In the rows, zero is written as 128.
Rotation paths and how fast each direction turns (degrees each step):
Each turn is a multiple of 5 degrees from 10 to 175, or 0.
Each row of a path follows its step; steps can be skipped.

step 0: [137 120 131 126 125 123 135 139 133 128 127 121 128 134 133 136 125 133
 139 136 130 131 138 131 125 124 122 130 133 118 130 132 122 121 120 130
 127 130 126 124 124 125 140 144 113 127 137 129 128 140 123 120 136 122]
step 1: [124 133 132 135 129 141 129 134 120 120 131 120 120 129 126 121 138 127
 128 136 128 128 120 117 123 122 129 133 129 122 129 132 122 127 137 121
 129 125 132 136 125 143 135 128 132 118 129 138 139 129 136 140 134 119]
step 2: [118 112 134 124 117 116 132 147 130 129 125 125 129 134 132 134 125 123
 122 136 125 128 121 123 129 130 131 127 115 127 141 126 130 133 131 134
 126 137 126 117 121 126 133 123 122 122 134 133 125 134 123 126 125 132]
step 3: [128 139 117 137 129 131 129 129 124 132 114 121 123 131 134 135 123 127
 135 140 126 136 128 118 126 122 123 124 126 127 125 136 123 129 129 138
 130 123 117 136 141 136 134 135 133 123 138 133 135 133 135 125 127 136]
step 4: [117 132 135 139 130 133 127 129 139 120 125 132 127 131 132 131 131 125
 123 131 131 127 125 119 132 127 131 133 119 118 134 120 121 129 134 133
 137 129 127 127 124 130 130 119 106 140 127 126 137 137 119 133 124 121]
step 5: [132 133 128 126 136 122 135 144 128 136 122 124 123 126 125 123 118 128
 131 127 131 133 115 120 130 129 133 134 126 127 128 139 130 123 121 123
 125 116 125 122 123 125 139 137 118 122 132 135 130 131 140 116 118 129]
step 6: [121 129 125 143 119 128 131 133 121 123 129 125 127 138 124 127 134 126
 130 133 128 133 133 130 122 137 137 125 131 116 132 120 123 112 124 145
 127 119 132 130 134 139 133 127 131 125 128 127 135 138 123 126 129 114]
step 7: [127 119 120 131 133 126 133 126 123 132 127 113 120 128 127 118 125 127
 127 142 132 130 121 125 129 127 125 135 123 126 126 130 128 131 146 125
 125 124 122 127 112 126 138 115 115 128 137 134 121 125 125 124 129 125]
step 8: [124 129 125 138 110 115 130 142 130 133 120 139 131 132 126 129 124 129
 130 140 124 134 125 123 133 129 127 117 127 129 121 131 117 122 129 127
 141 122 128 127 127 129 123 129 126 115 128 125 141 127 132 127 130 126]
step 9: [129 125 123 131 134 125 133 136 138 125 125 119 124 124 128 132 139 125
 133 133 138 130 119 125 129 127 123 130 125 112 138 126 129 132 138 131
 129 124 114 139 140 134 133 120 125 133 118 117 125 129 130 120 129 123]
Directions:
[127 127 131 130 128 125 128 131 127 134 129 127 130 128 128 130 126 128
 129 128 126 127 125 128 126 128 127 128 129 130 127 128 125 127 125 129
 131 126 128 126 127 126 128 130 130 129 128 127 126 127 128 127 129 131]	130
[126 131 129 127 129 125 125 128 130 128 128 126 129 128 127 128 132 126
 127 131 129 127 128 129 129 128 129 128 129 126 130 124 127 128 127 126
 127 130 132 127 128 127 131 125 129 128 128 126 130 128 125 125 129 131]	155

step 0: [131 145 132 129 128 133 124 123 124 127 132 131 128 125 135 124 122 141
 130 139 126 121 126 141 126 129 128 123 135 123 122 125 128 129 124 132
 131 134 138 126 127 123 134 134 121 113 132 125 134 134 121 125 142 124]
step 1: [133 129 123 131 142 122 126 136 131 133 125 138 120 124 120 126 131 131
 125 135 130 128 132 135 124 123 125 135 133 130 124 133 134 130 139 134
 124 136 134 137 116 129 129 125 125 144 139 127 125 130 127 139 129 134]
step 2: [125 121 131 127 125 130 111 114 123 123 131 128 127 130 120 130 124 131
 123 133 129 122 136 130 128 120 127 123 125 127 140 130 131 123 123 128
 144 127 140 129 127 131 132 130 135 138 122 129 131 131 140 130 121 136]
step 3: [128 126 129 142 124 119 127 139 122 122 131 116 130 133 133 136 128 125
 126 113 131 122 125 135 140 125 132 128 115 126 124 127 128 119 130 130
 128 133 132 122 128 138 127 132 123 139 130 117 127 127 127 122 126 125]
step 4: [130 138 124 120 130 134 114 134 125 118 114 123 128 130 134 122 126 137
 131 129 127 125 122 132 133 129 144 118 128 127 121 114 121 130 134 126
 128 125 129 128 135 131 128 126 134 124 130 132 127 120 128 132 140 129]
step 5: [145 126 130 130 134 134 122 133 137 134 121 136 126 123 124 119 127 131
 137 117 132 129 124 125 116 131 119 128 131 138 126 130 139 118 129 131
 121 123 124 122 131 133 132 124 135 139 132 127 125 122 123 125 128 124]
step 6: [129 132 126 131 119 138 135 129 136 123 134 124 135 127 122 125 133 143
 133 128 128 131 131 112 125 127 129 122 125 129 127 132 124 122 124 128
 138 134 131 131 123 131 130 127 141 123 125 133 136 129 135 133 112 137]
step 7: [135 126 130 131 127 116 135 134 130 129 123 125 140 141 130 127 126 119
 122 127 123 138 127 121 137 133 131 142 126 134 121 129 131 131 123 126
 135 136 136 123 125 125 126 129 134 130 118 126 116 120 124 121 122 125]
step 8: [120 124 136 118 130 128 130 127 129 123 134 119 135 122 135 123 117 136
 124 132 132 128 125 131 118 125 143 128 136 130 132 115 124 127 116 129
 121 133 124 134 129 122 129 127 131 118 130 127 117 121 129 124 131 120]
step 9: [131 125 124 134 130 141 128 132 134 148 130 124 133 131 126 130 127 116
 129 126 124 124 127 133 122 125 132 130 142 139 122 131 139 129 134 129
 123 130 123 129 120 121 137 123 123 122 136 121 137 125 127 128 133 125]
Directions:
[128 128 126 128 128 126 132 130 127 127 128 126 127 132 130 126 126 128
 128 127 130 126 127 130 132 132 128 128 129 125 129 126 127 129 127 132
 130 127 130 127 130 128 127 129 128 126 128 129 125 127 130 125 130 128]	90

step 0: [125 138 126 120 133 120 123 128 144 121 131 141 116 121 120 124 132 135
 129 134 126 136 126 121 121 117 124 123 135 134 132 127 132 126 120 126
 126 122 122 121 130 132 128 129 129 129 131 126 127 130 134 129 124 136]
step 1: [145 141 133 137 129 129 132 134 131 127 119 131 133 129 133 120 124 130
 127 125 135 123 140 124 135 126 130 123 122 131 126 134 128 121 127 132
 133 126 129 131 116 133 133 131 135 130 127 129 126 139 141 127 125 132]
step 2: [127 129 130 135 115 127 137 125 126 128 127 129 117 112 115 133 123 125
 132 127 129 132 133 123 135 124 120 125 132 139 129 118 134 133 129 127
 131 134 128 122 120 129 128 140 129 131 126 123 124 127 126 127 139 118]
step 3: [130 137 134 130 136 125 128 130 135 139 133 136 122 126 128 132 128 135
 132 127 128 132 133 127 123 137 113 131 123 127 125 132 118 128 120 127
 130 132 121 141 123 121 112 129 123 129 132 117 135 129 135 127 124 126]
step 4: [124 122 120 126 137 122 137 125 134 128 122 125 127 133 135 128 127 123
 130 117 135 132 147 132 142 124 125 123 139 136 127 125 122 136 127 125
 132 132 126 118 127 130 120 126 133 128 128 134 121 130 134 123 120 127]
step 5: [125 125 124 119 126 132 128 122 132 141 116 125 112 128 124 131 123 132
 130 129 131 131 129 125 123 125 130 129 122 137 127 135 138 124 113 122
 133 118 136 134 122 128 128 134 131 134 124 134 136 125 131 129 129 117]
step 6: [128 135 136 120 130 133 127 122 135 129 124 129 125 128 126 121 140 138
 130 124 122 142 129 130 133 126 122 134 131 121 131 125 135 129 133 126
 132 144 126 136 126 126 129 131 143 130 127 129 123 140 129 122 121 132]
step 7: [127 125 132 126 131 134 127 132 129 141 123 118 130 124 137 123 130 123
 122 126 124 128 138 117 132 125 124 125 124 137 135 136 128 124 125 143
 131 138 135 120 130 127 126 141 121 126 127 131 122 123 137 123 132 129]
step 8: [116 135 131 125 121 129 125 118 120 132 119 135 123 130 124 132 132 143
 122 121 126 122 132 129 126 139 123 132 135 136 135 127 125 132 125 132
 136 129 127 129 120 128 127 121 134 126 135 128 124 123 128 130 139 119]
step 9: [130 128 130 121 137 129 126 130 137 143 135 137 132 126 122 112 130 133
 117 128 129 141 128 126 139 120 125 126 134 132 128 129 120 124 119 129
 129 122 128 121 132 119 125 120 133 132 126 121 130 126 125 129 129 134]
Directions:
[128 130 126 129 130 126 125 124 128 129 125 130 129 123 128 130 126 128
 128 129 128 129 125 129 130 129 129 130 124 127 130 126 130 129 127 127
 125 128 128 128 128 124 128 129 131 127 128 128 127 126 126 131 129 126]	120

step 0: [129 128 129 137 131 125 121 129 123 132 131 114 133 124 133 114 131 129
 136 119 127 131 134 130 131 121 122 133 126 128 125 127 131 133 125 128
 129 114 127 127 130 145 128 129 121 132 128 117 136 121 112 125 131 122]
step 1: [141 123 125 135 136 119 132 128 131 124 131 128 123 130 109 141 126 130
 132 142 127 125 128 131 133 127 132 127 125 132 133 130 133 132 123 130
 132 120 129 125 126 123 132 120 131 140 127 126 133 120 131 121 124 139]
step 2: [124 123 133 124 130 130 131 127 131 123 119 139 126 122 121 121 132 125
 133 129 117 131 119 122 131 131 143 117 136 121 134 129 133 127 124 126
 121 127 132 133 125 132 119 131 126 115 126 119 128 119 124 140 127 126]
step 3: [137 145 126 125 131 125 128 132 123 121 122 124 133 122 125 126 137 128
 121 121 130 122 133 138 128 125 125 134 121 125 125 126 125 126 124 135
 136 124 122 133 119 132 118 132 123 130 137 131 134 127 110 134 131 131]
step 4: [123 121 119 134 130 125 130 133 142 124 136 128 122 133 110 130 131 127
 117 138 131 125 120 123 130 130 123 132 132 134 120 125 124 128 139 119
 132 120 127 134 124 134 124 134 131 135 130 130 134 125 134 128 122 132]
step 5: [127 134 135 126 132 144 119 128 134 123 119 138 125 131 132 130 125 127
 125 136 129 139 127 129 130 127 143 126 128 132 120 130 132 133 119 127
 130 134 127 130 134 134 126 129 135 119 137 133 126 119 135 142 132 123]
step 6: [129 133 133 137 127 127 119 119 132 127 125 125 126 121 133 122 141 129
 131 127 137 123 131 128 124 142 129 133 122 123 122 132 122 117 131 128
 134 131 133 125 116 124 125 134 127 129 129 140 133 128 116 123 130 115]
step 7: [122 122 128 134 127 125 131 124 130 125 143 118 128 141 127 122 128 145
 126 136 127 130 124 120 129 118 128 134 130 133 133 115 126 138 130 131
 140 122 132 127 128 129 130 133 133 131 127 138 132 131 132 132 130 125]
step 8: [138 123 121 119 125 137 128 122 144 136 122 136 121 127 134 133 132 133
 135 130 133 134 125 126 130 132 130 124 124 130 129 126 133 128 122 129
 133 129 141 121 145 139 133 118 124 130 133 126 124 122 128 133 127 126]
step 9: [116 135 136 145 128 119 126 129 128 131 129 125 128 121 132 125 131 128
 135 114 123 131 136 122 129 132 132 117 125 125 132 134 132 129 125 128
 138 124 131 126 124 128 126 125 118 128 121 138 127 115 118 122 126 132]
Directions:
[129 125 127 129 130 128 128 128 126 128 128 125 129 127 129 129 132 130
 124 127 127 126 126 129 127 125 125 128 129 126 127 127 127 128 126 129
 128 127 130 127 130 129 129 133 124 128 131 127 130 130 130 128 128 127]	100

step 0: [134 139 122 140 123 137 127 128 125 120 126 124 128 139 120 135 127 118
 110 124 122 123 133 132 125 138 135 126 131 126 134 122 125 130 121 124
 138 128 125 131 133 125 132 136 138 134 142 129 138 126 126 122 133 128]
step 1: [126 141 125 134 130 127 127 135 128 115 135 129 137 129 124 132 120 129
 132 122 126 135 135 111 120 123 127 128 122 136 126 129 137 124 128 132
 138 123 133 109 126 132 120 133 134 124 124 131 136 119 120 128 124 120]
step 2: [114 113 114 141 137 128 132 132 124 125 123 129 137 116 129 134 132 128
 143 132 129 128 121 117 130 126 126 130 133 126 140 126 125 134 130 133
 126 137 130 126 132 132 125 131 125 127 125 131 135 133 122 137 136 124]
step 3: [118 127 125 129 130 130 128 120 116 128 120 127 127 134 126 121 134 134
 123 120 132 122 125 126 133 133 144 119 136 129 135 127 127 125 125 140
 118 136 120 140 134 128 120 140 140 131 138 117 126 129 123 130 124 129]
step 4: [126 134 131 126 123 119 126 136 122 120 133 127 133 134 135 123 122 129
 119 132 130 125 125 123 126 119 118 134 132 147 123 136 136 129 129 133
 123 126 123 129 129 121 126 130 145 112 130 126 120 128 120 121 123 139]
step 5: [136 128 113 129 134 127 115 141 130 125 132 122 130 123 129 129 127 127
 123 134 138 122 123 124 120 128 120 142 140 122 131 125 119 140 132 133
 135 129 128 131 119 128 128 129 126 123 135 135 126 128 131 132 146 135]
step 6: [133 143 128 130 128 141 118 133 124 124 121 121 120 132 117 127 132 127
 128 123 124 128 120 123 127 142 135 121 137 133 129 111 131 128 127 129
 128 121 119 130 128 134 118 137 118 126 137 134 130 134 131 134 130 121]
step 7: [122 135 129 139 130 122 137 128 112 123 128 128 140 126 128 138 128 130
 122 119 115 128 124 133 118 123 127 129 133 140 127 122 140 117 124 130
 131 126 122 120 130 125 130 126 129 118 120 141 134 135 129 122 124 125]
step 8: [122 130 119 140 134 119 132 128 120 120 130 124 129 123 124 133 134 129
 130 123 128 133 139 131 117 128 119 137 143 118 139 134 114 127 128 139
 128 131 130 120 137 131 138 134 130 132 125 123 130 118 124 132 131 131]
step 9: [114 123 128 138 122 125 126 141 135 129 125 128 120 143 115 123 132 124
 137 130 128 134 131 120 127 131 136 124 134 126 128 128 130 125 133 129
 126 127 130 131 131 134 127 142 137 123 148 123 126 125 120 131 126 124]
Directions:
[132 129 128 129 125 127 126 127 126 130 125 125 126 129 127 126 126 128
 127 130 127 129 127 127 127 128 128 128 127 128 127 127 128 131 125 127
 128 131 132 129 125 125 128 127 127 125 128 129 128 128 127 129 128 131]	60
[127 127 128 128 131 129 126 129 127 130 131 125 128 129 128 127 126 127
 131 125 127 125 126 126 130 129 130 126 127 129 129 127 127 129 130 128
 128 130 130 127 128 128 125 127 127 128 124 132 127 131 131 131 126 125]	85
[129 126 129 127 128 128 128 130 130 127 130 124 128 128 126 129 125 129
 125 125 127 127 130 127 127 128 127 130 128 126 127 129 125 129 127 127
 128 126 130 126 131 127 130 128 133 128 130 127 127 129 128 128 125 131]	90
[127 128 126 126 127 126 131 127 128 128 132 125 129 130 129 126 127 128
 128 127 128 129 127 126 127 128 130 126 126 134 124 127 126 125 126 126
 130 127 127 128 127 131 129 129 125 126 129 127 128 128 125 128 128 129]	125

step 0: [130 140 126 121 128 121 135 128 123 140 122 129 128 140 120 138 134 128
 133 130 125 126 134 128 122 123 131 136 137 122 127 115 130 124 132 126
 136 128 130 129 131 132 120 126 118 138 127 136 125 126 138 127 109 129]
step 1: [123 126 131 126 127 128 133 142 141 129 132 128 127 119 135 125 122 131
 126 133 130 133 124 133 121 122 121 138 136 131 129 128 126 135 130 131
 133 144 125 122 139 128 138 129 143 138 130 132 132 137 132 135 131 120]
step 2: [130 125 129 124 112 135 126 131 128 125 134 124 125 132 137 126 130 132
 141 126 132 132 120 123 142 141 135 137 118 130 133 134 132 128 123 123
 128 131 131 132 125 127 131 126 124 119 121 138 126 138 116 127 131 137]
step 3: [135 116 126 133 132 129 116 126 134 119 128 138 143 128 120 123 135 121
 114 120 132 132 128 128 129 128 137 130 119 130 128 122 131 117 135 129
 128 124 134 123 137 128 121 117 122 131 127 124 129 113 122 131 127 128]
step 4: [123 134 124 122 137 119 133 129 124 140 126 121 130 128 138 120 125 123
 111 131 126 129 148 129 130 117 121 132 124 123 126 129 125 127 120 126
 126 125 120 130 119 121 139 125 123 129 128 122 123 122 128 121 129 136]
step 5: [128 132 137 131 125 135 140 122 132 122 125 126 123 115 119 133 122 130
 131 131 115 123 131 130 126 140 114 126 122 127 133 138 126 140 121 127
 136 126 124 124 128 139 127 135 131 128 131 121 134 122 123 131 117 128]
step 6: [135 125 122 126 120 128 125 131 135 128 132 127 118 135 123 131 138 126
 131 125 129 132 118 126 132 131 125 105 136 111 129 125 124 129 122 128
 131 128 135 140 124 124 126 128 133 127 124 127 130 127 129 124 140 117]
step 7: [127 130 131 129 133 121 120 137 122 126 133 126 136 132 127 137 130 131
 131 127 133 122 133 128 119 131 133 125 136 148 131 122 130 129 135 144
 120 118 130 127 122 115 118 135 135 124 127 133 124 124 127 129 134 134]
step 8: [121 126 130 124 127 130 119 115 117 127 124 124 131 125 124 120 123 132
 137 131 125 131 139 131 122 112 142 133 130 119 123 123 133 128 127 129
 129 136 123 132 136 129 125 136 131 129 133 129 135 137 131 116 118 128]
step 9: [120 125 119 134 121 132 135 128 123 136 126 125 121 118 132 126 123 123
 128 122 124 129 119 128 130 135 116 143 139 126 121 125 132 125 135 129
 122 129 138 113 125 140 129 118 132 122 122 128 128 133 132 130 126 119]
Directions:
[128 131 127 127 127 128 128 127 127 130 125 126 125 128 128 128 128 126
 125 125 129 127 126 128 127 131 127 131 128 129 132 127 128 130 129 130
 125 128 126 130 126 125 130 128 127 124 127 129 127 129 130 130 129 131]	145

step 0: [117 124 131 128 135 138 129 121 123 132 130 122 110 124 123 127 128 130
 132 117 135 123 125 124 127 138 123 117 129 135 127 123 129 122 128 126
 133 130 123 125 137 130 136 121 131 136 125 129 144 131 130 134 131 130]
step 1: [132 128 129 123 138 136 126 127 125 131 131 126 125 128 127 133 129 132
 128 132 138 130 135 122 118 132 132 138 127 136 117 125 131 115 122 131
 131 132 113 128 134 133 129 119 125 130 127 124 125 140 128 135 122 138]
step 2: [123 131 126 129 128 137 130 129 127 130 127 117 135 136 125 130 135 125
 129 126 127 127 140 129 130 129 124 127 120 121 115 118 124 113 131 137
 121 129 121 130 134 128 123 128 125 129 133 118 135 124 143 128 122 134]
step 3: [123 129 121 132 138 140 138 127 138 130 119 127 126 132 125 129 135 128
 123 127 129 139 126 126 123 120 130 128 122 128 126 118 115 126 114 129
 127 127 122 125 135 125 122 131 135 123 138 129 137 127 129 125 127 120]
step 4: [123 125 128 130 131 126 124 127 131 125 119 129 125 128 123 129 128 131
 134 120 122 130 137 126 121 134 118 120 129 124 129 121 121 137 120 125
 130 129 117 122 134 132 130 121 136 127 143 122 141 131 119 135 130 137]
step 5: [116 131 124 131 133 140 129 134 121 119 137 129 128 133 131 130 135 131
 127 127 130 117 133 126 118 130 126 136 127 126 129 125 122 128 120 126
 126 133 120 125 138 130 132 119 126 123 134 130 121 123 116 129 131 143]
step 6: [127 130 124 130 128 132 131 133 126 119 124 114 127 138 125 128 126 131
 127 121 135 116 135 128 125 128 127 126 113 131 128 123 110 129 132 125
 122 124 123 131 124 120 124 122 121 135 124 122 125 130 128 123 129 137]
step 7: [116 132 122 136 142 141 136 125 121 128 115 115 127 123 123 122 117 132
 131 126 136 125 122 121 127 128 124 121 127 129 134 126 125 127 122 128
 128 123 125 128 125 130 119 119 123 123 130 126 128 128 132 126 130 123]
step 8: [117 122 142 136 135 131 129 123 125 131 128 122 121 123 122 132 126 131
 125 122 141 132 129 128 121 136 126 124 123 127 123 130 132 127 125 123
 120 129 118 131 121 133 132 119 130 129 134 119 137 135 116 128 122 128]
step 9: [121 126 134 126 133 144 122 126 120 126 132 120 128 128 131 136 129 131
 127 126 131 126 131 127 127 141 136 133 135 125 115 125 124 117 120 119
 129 126 134 129 139 121 132 121 123 129 134 119 132 130 126 130 124 131]
Directions:
[129 126 124 129 128 124 127 128 129 130 129 128 125 127 130 131 131 126
 126 130 127 128 130 128 126 129 129 127 129 126 128 128 125 127 125 131
 131 128 128 128 128 129 127 131 126 125 130 125 130 126 129 128 129 128]	45
[130 127 130 130 126 130 126 129 129 130 131 130 125 126 127 131 125 128
 126 126 128 129 130 126 128 128 127 127 130 129 128 131 129 130 127 129
 129 127 127 126 131 128 133 125 127 127 131 129 127 130 127 127 128 128]	90
